128 stands for zero in the data rows.
Some points:
[130, 120, 138, 154, 117, 147, 145, 156, 145, 181, 111, 137, 166, 125, 157, 154, 113, 135, 138, 110, 97, 130, 104, 128, 110, 91, 162, 137, 149, 153, 122, 159]
[117, 114, 164, 106, 135, 135, 135, 114, 176, 127, 136, 124, 102, 137, 98, 140, 104, 107, 129, 138, 104, 118, 94, 167, 98, 146, 116, 173, 133, 120, 126, 135]
[113, 90, 193, 115, 131, 139, 147, 160, 149, 149, 144, 140, 151, 122, 121, 137, 116, 70, 98, 127, 88, 108, 133, 176, 163, 147, 111, 135, 117, 93, 123, 143]
[157, 168, 115, 103, 94, 110, 166, 132, 138, 115, 111, 117, 104, 72, 102, 171, 124, 162, 155, 145, 155, 115, 118, 92, 154, 105, 149, 105, 76, 128, 92, 139]
[148, 107, 122, 146, 148, 44, 155, 177, 147, 59, 89, 132, 88, 124, 207, 70, 104, 125, 72, 112, 170, 126, 114, 70, 148, 116, 98, 89, 140, 171, 129, 190]
[129, 88, 166, 87, 172, 133, 110, 102, 58, 79, 130, 95, 172, 51, 107, 105, 88, 110, 176, 165, 139, 89, 101, 98, 22, 182, 179, 69, 173, 135, 128, 138]
[123, 131, 142, 142, 136, 155, 136, 87, 115, 108, 106, 75, 133, 149, 120, 123, 144, 140, 135, 96, 154, 127, 136, 122, 122, 108, 141, 124, 110, 143, 116, 127]
[77, 108, 118, 153, 115, 101, 180, 5, 116, 120, 115, 146, 113, 139, 165, 190, 99, 113, 97, 108, 154, 172, 103, 119, 122, 112, 163, 88, 120, 71, 118, 109]
[125, 119, 138, 156, 61, 75, 89, 72, 143, 84, 84, 156, 122, 147, 89, 157, 168, 166, 132, 101, 118, 93, 135, 139, 89, 146, 175, 141, 124, 125, 125, 111]
[144, 143, 125, 136, 127, 147, 129, 177, 67, 100, 105, 154, 159, 115, 136, 102, 128, 141, 99, 124, 93, 144, 102, 116, 130, 132, 118, 128, 135, 105, 131, 141]
[164, 136, 92, 118, 126, 117, 100, 127, 117, 124, 166, 132, 128, 167, 109, 149, 95, 124, 131, 182, 118, 134, 130, 118, 105, 153, 124, 155, 117, 128, 141, 120]
[130, 128, 103, 137, 136, 109, 121, 142, 157, 102, 107, 160, 115, 123, 122, 131, 160, 149, 88, 141, 119, 145, 82, 157, 91, 127, 129, 161, 136, 107, 136, 125]
[163, 119, 142, 130, 117, 108, 142, 100, 164, 133, 130, 130, 166, 97, 116, 127, 140, 128, 102, 139, 97, 147, 140, 118, 156, 163, 148, 132, 146, 138, 115, 111]
[118, 90, 81, 155, 123, 182, 137, 140, 123, 164, 129, 135, 53, 108, 137, 143, 92, 135, 100, 178, 136, 113, 99, 141, 90, 139, 109, 156, 122, 107, 135, 198]
[119, 128, 92, 126, 132, 128, 110, 86, 122, 98, 108, 124, 109, 145, 96, 101, 104, 161, 119, 160, 107, 114, 115, 171, 130, 121, 128, 162, 113, 126, 140, 121]
[136, 96, 124, 137, 111, 111, 140, 126, 123, 128, 156, 162, 134, 158, 144, 90, 120, 133, 115, 135, 141, 140, 121, 175, 100, 130, 133, 137, 119, 117, 111, 112]
[125, 138, 102, 121, 108, 140, 110, 159, 168, 119, 122, 91, 142, 118, 107, 107, 82, 146, 139, 106, 123, 125, 138, 131, 109, 125, 102, 107, 141, 122, 165, 96]
[171, 144, 124, 114, 111, 138, 115, 135, 107, 141, 118, 126, 145, 132, 149, 136, 163, 130, 113, 95, 149, 172, 135, 65, 120, 110, 160, 138, 99, 114, 103, 141]
[12, 224, 95, 74, 73, 151, 162, 170, 60, 118, 97, 161, 109, 105, 227, 168, 149, 52, 164, 155, 111, 133, 255, 183, 118, 152, 169, 167, 196, 182, 205, 136]
[156, 109, 146, 139, 143, 116, 186, 125, 141, 102, 197, 108, 173, 149, 143, 116, 63, 142, 188, 119, 132, 156, 153, 131, 155, 113, 116, 125, 137, 150, 157, 165]
[205, 151, 110, 66, 150, 104, 169, 130, 131, 136, 143, 113, 53, 151, 120, 119, 118, 91, 183, 85, 89, 130, 173, 163, 119, 179, 134, 117, 79, 63, 134, 148]
[39, 133, 95, 89, 71, 134, 0, 137, 153, 48, 251, 117, 70, 131, 166, 203, 149, 124, 176, 105, 104, 144, 109, 88, 203, 137, 160, 202, 199, 116, 55, 180]
[91, 108, 114, 115, 146, 133, 127, 120, 189, 97, 141, 137, 106, 135, 78, 138, 151, 148, 59, 183, 145, 139, 175, 188, 99, 103, 152, 153, 129, 119, 90, 122]
[167, 163, 168, 168, 151, 124, 76, 76, 142, 203, 80, 116, 91, 68, 74, 43, 119, 0, 160, 222, 145, 140, 151, 89, 158, 111, 100, 182, 194, 144, 183, 138]
[105, 57, 139, 151, 125, 139, 120, 173, 104, 133, 56, 88, 103, 122, 125, 95, 106, 127, 140, 76, 120, 167, 117, 96, 120, 130, 117, 139, 125, 105, 118, 95]
[123, 81, 89, 116, 142, 101, 77, 105, 137, 165, 133, 129, 140, 93, 158, 115, 157, 149, 151, 164, 50, 146, 149, 130, 115, 93, 128, 112, 85, 142, 99, 134]
[134, 138, 129, 182, 155, 108, 154, 148, 65, 193, 125, 86, 136, 163, 198, 72, 110, 153, 141, 86, 147, 129, 64, 140, 160, 110, 143, 124, 148, 164, 78, 105]
[106, 65, 104, 46, 255, 95, 117, 148, 118, 216, 126, 231, 166, 191, 77, 189, 93, 184, 152, 67, 170, 113, 166, 88, 194, 152, 98, 223, 169, 140, 203, 95]
[133, 76, 154, 107, 118, 172, 121, 94, 99, 136, 116, 152, 137, 99, 165, 82, 156, 168, 124, 87, 161, 83, 105, 114, 200, 138, 147, 78, 86, 169, 128, 133]
[183, 140, 86, 116, 109, 176, 148, 135, 153, 153, 137, 133, 135, 135, 132, 131, 155, 148, 115, 109, 114, 133, 122, 95, 92, 89, 127, 98, 171, 143, 154, 128]
[147, 123, 142, 157, 138, 116, 118, 121, 101, 118, 93, 119, 142, 140, 134, 104, 113, 137, 110, 100, 153, 126, 136, 113, 114, 138, 158, 147, 137, 141, 99, 138]
[164, 82, 69, 99, 197, 222, 137, 145, 185, 43, 79, 131, 187, 174, 156, 157, 223, 47, 189, 163, 199, 117, 58, 172, 131, 147, 49, 137, 91, 141, 118, 96]
[153, 129, 148, 178, 164, 163, 123, 105, 122, 116, 221, 171, 53, 71, 110, 143, 177, 132, 127, 90, 121, 129, 174, 130, 106, 117, 92, 126, 148, 141, 109, 101]
[107, 160, 135, 108, 92, 113, 151, 99, 111, 172, 160, 60, 141, 65, 134, 139, 132, 132, 84, 99, 177, 158, 122, 99, 95, 233, 64, 138, 60, 194, 172, 128]
[76, 183, 99, 162, 176, 127, 127, 122, 191, 168, 140, 134, 134, 168, 169, 158, 142, 114, 104, 147, 80, 73, 160, 66, 104, 151, 59, 91, 153, 72, 112, 67]
[34, 158, 130, 225, 145, 173, 148, 175, 103, 132, 184, 235, 106, 189, 0, 104, 138, 37, 196, 181, 86, 192, 88, 79, 182, 164, 169, 31, 73, 170, 184, 160]
[152, 141, 211, 93, 130, 199, 93, 134, 143, 104, 130, 125, 131, 169, 137, 148, 48, 94, 97, 168, 95, 116, 147, 95, 138, 114, 128, 124, 110, 95, 179, 118]
[123, 129, 133, 89, 133, 132, 157, 111, 147, 134, 143, 110, 132, 134, 97, 159, 137, 117, 134, 179, 83, 113, 123, 135, 123, 125, 111, 162, 115, 128, 149, 149]
[127, 121, 132, 144, 129, 154, 121, 132, 139, 115, 110, 102, 147, 123, 123, 116, 108, 167, 144, 146, 93, 154, 157, 145, 138, 108, 125, 173, 72, 128, 114, 120]
[167, 125, 140, 161, 71, 136, 125, 101, 143, 130, 93, 137, 154, 139, 125, 155, 153, 147, 153, 92, 97, 130, 144, 117, 179, 156, 106, 125, 129, 130, 138, 122]
[101, 122, 197, 157, 122, 87, 167, 174, 164, 140, 135, 106, 117, 160, 162, 117, 197, 176, 175, 212, 147, 103, 141, 134, 137, 137, 148, 147, 121, 81, 165, 127]
[188, 139, 150, 146, 136, 67, 37, 119, 100, 154, 112, 76, 123, 136, 126, 234, 143, 88, 119, 111, 137, 113, 142, 210, 151, 125, 85, 54, 141, 149, 145, 165]
[148, 157, 134, 95, 130, 125, 119, 153, 134, 150, 134, 159, 138, 91, 144, 122, 130, 132, 93, 134, 149, 172, 108, 150, 163, 131, 134, 84, 121, 96, 130, 95]
[107, 128, 118, 126, 95, 94, 120, 124, 114, 155, 132, 194, 130, 82, 142, 127, 63, 81, 172, 120, 172, 44, 127, 157, 124, 72, 119, 108, 121, 169, 88, 71]
[89, 141, 121, 102, 154, 91, 92, 116, 155, 118, 104, 140, 101, 148, 140, 71, 141, 186, 93, 135, 159, 171, 111, 183, 83, 82, 137, 101, 129, 121, 139, 156]
[118, 181, 113, 176, 166, 109, 126, 124, 133, 81, 132, 145, 177, 103, 116, 136, 113, 132, 100, 99, 129, 84, 145, 124, 112, 103, 106, 148, 89, 120, 121, 167]
[120, 174, 166, 125, 122, 154, 157, 88, 119, 144, 134, 98, 158, 141, 124, 123, 146, 118, 138, 100, 181, 127, 102, 116, 161, 123, 141, 133, 150, 106, 111, 134]
[109, 114, 81, 102, 104, 148, 137, 134, 116, 138, 147, 73, 149, 119, 115, 67, 167, 119, 101, 75, 138, 74, 124, 97, 166, 98, 167, 116, 123, 106, 148, 130]
[122, 154, 168, 148, 105, 135, 120, 150, 71, 109, 149, 139, 85, 89, 139, 101, 137, 165, 146, 83, 102, 119, 110, 145, 128, 143, 88, 136, 146, 69, 144, 91]
[141, 121, 159, 89, 98, 118, 186, 145, 102, 117, 145, 122, 84, 163, 96, 150, 112, 102, 103, 141, 96, 129, 102, 123, 102, 76, 91, 152, 126, 176, 136, 93]
[127, 112, 104, 155, 86, 113, 120, 152, 176, 135, 104, 106, 154, 116, 135, 110, 122, 125, 111, 80, 173, 154, 138, 129, 114, 140, 168, 102, 119, 140, 101, 120]
[142, 122, 122, 133, 128, 102, 123, 146, 130, 120, 153, 118, 139, 121, 143, 103, 144, 132, 108, 138, 130, 126, 105, 98, 104, 85, 145, 147, 115, 123, 163, 99]
[165, 159, 119, 128, 171, 129, 144, 167, 134, 151, 117, 114, 123, 102, 144, 171, 124, 156, 140, 155, 123, 135, 122, 141, 115, 166, 190, 111, 149, 125, 86, 85]
[119, 118, 126, 110, 77, 121, 123, 130, 77, 157, 137, 135, 181, 145, 87, 117, 144, 142, 145, 135, 182, 151, 148, 97, 113, 127, 65, 91, 157, 99, 38, 147]
[148, 107, 107, 156, 108, 128, 142, 136, 83, 121, 114, 86, 148, 150, 121, 126, 110, 165, 99, 122, 121, 123, 123, 168, 180, 107, 149, 104, 157, 129, 135, 156]
[128, 156, 136, 101, 129, 141, 135, 109, 149, 116, 99, 130, 115, 163, 112, 106, 138, 168, 100, 148, 93, 112, 153, 133, 115, 144, 138, 126, 128, 179, 83, 136]
Along one direction, these points spread out more than along any other. Take the direction at right angles to it along which they spread out most. Then take the direction at right angles to both along which they spread out most. Go by this last direction. How many in every 100 of the points above lie lower along it than each point below? Answers are rounded to whole numbers. More than half of the points above lie lower than the first one.
[118, 181, 113, 176, 166, 109, 126, 124, 133, 81, 132, 145, 177, 103, 116, 136, 113, 132, 100, 99, 129, 84, 145, 124, 112, 103, 106, 148, 89, 120, 121, 167] : 39
[127, 112, 104, 155, 86, 113, 120, 152, 176, 135, 104, 106, 154, 116, 135, 110, 122, 125, 111, 80, 173, 154, 138, 129, 114, 140, 168, 102, 119, 140, 101, 120] : 75
[165, 159, 119, 128, 171, 129, 144, 167, 134, 151, 117, 114, 123, 102, 144, 171, 124, 156, 140, 155, 123, 135, 122, 141, 115, 166, 190, 111, 149, 125, 86, 85] : 43
[147, 123, 142, 157, 138, 116, 118, 121, 101, 118, 93, 119, 142, 140, 134, 104, 113, 137, 110, 100, 153, 126, 136, 113, 114, 138, 158, 147, 137, 141, 99, 138] : 63
[127, 121, 132, 144, 129, 154, 121, 132, 139, 115, 110, 102, 147, 123, 123, 116, 108, 167, 144, 146, 93, 154, 157, 145, 138, 108, 125, 173, 72, 128, 114, 120] : 16
[118, 90, 81, 155, 123, 182, 137, 140, 123, 164, 129, 135, 53, 108, 137, 143, 92, 135, 100, 178, 136, 113, 99, 141, 90, 139, 109, 156, 122, 107, 135, 198] : 34
[119, 128, 92, 126, 132, 128, 110, 86, 122, 98, 108, 124, 109, 145, 96, 101, 104, 161, 119, 160, 107, 114, 115, 171, 130, 121, 128, 162, 113, 126, 140, 121] : 13
[164, 136, 92, 118, 126, 117, 100, 127, 117, 124, 166, 132, 128, 167, 109, 149, 95, 124, 131, 182, 118, 134, 130, 118, 105, 153, 124, 155, 117, 128, 141, 120] : 14
[156, 109, 146, 139, 143, 116, 186, 125, 141, 102, 197, 108, 173, 149, 143, 116, 63, 142, 188, 119, 132, 156, 153, 131, 155, 113, 116, 125, 137, 150, 157, 165] : 52
[130, 128, 103, 137, 136, 109, 121, 142, 157, 102, 107, 160, 115, 123, 122, 131, 160, 149, 88, 141, 119, 145, 82, 157, 91, 127, 129, 161, 136, 107, 136, 125] : 7
[205, 151, 110, 66, 150, 104, 169, 130, 131, 136, 143, 113, 53, 151, 120, 119, 118, 91, 183, 85, 89, 130, 173, 163, 119, 179, 134, 117, 79, 63, 134, 148] : 18
[109, 114, 81, 102, 104, 148, 137, 134, 116, 138, 147, 73, 149, 119, 115, 67, 167, 119, 101, 75, 138, 74, 124, 97, 166, 98, 167, 116, 123, 106, 148, 130] : 84
[34, 158, 130, 225, 145, 173, 148, 175, 103, 132, 184, 235, 106, 189, 0, 104, 138, 37, 196, 181, 86, 192, 88, 79, 182, 164, 169, 31, 73, 170, 184, 160] : 96
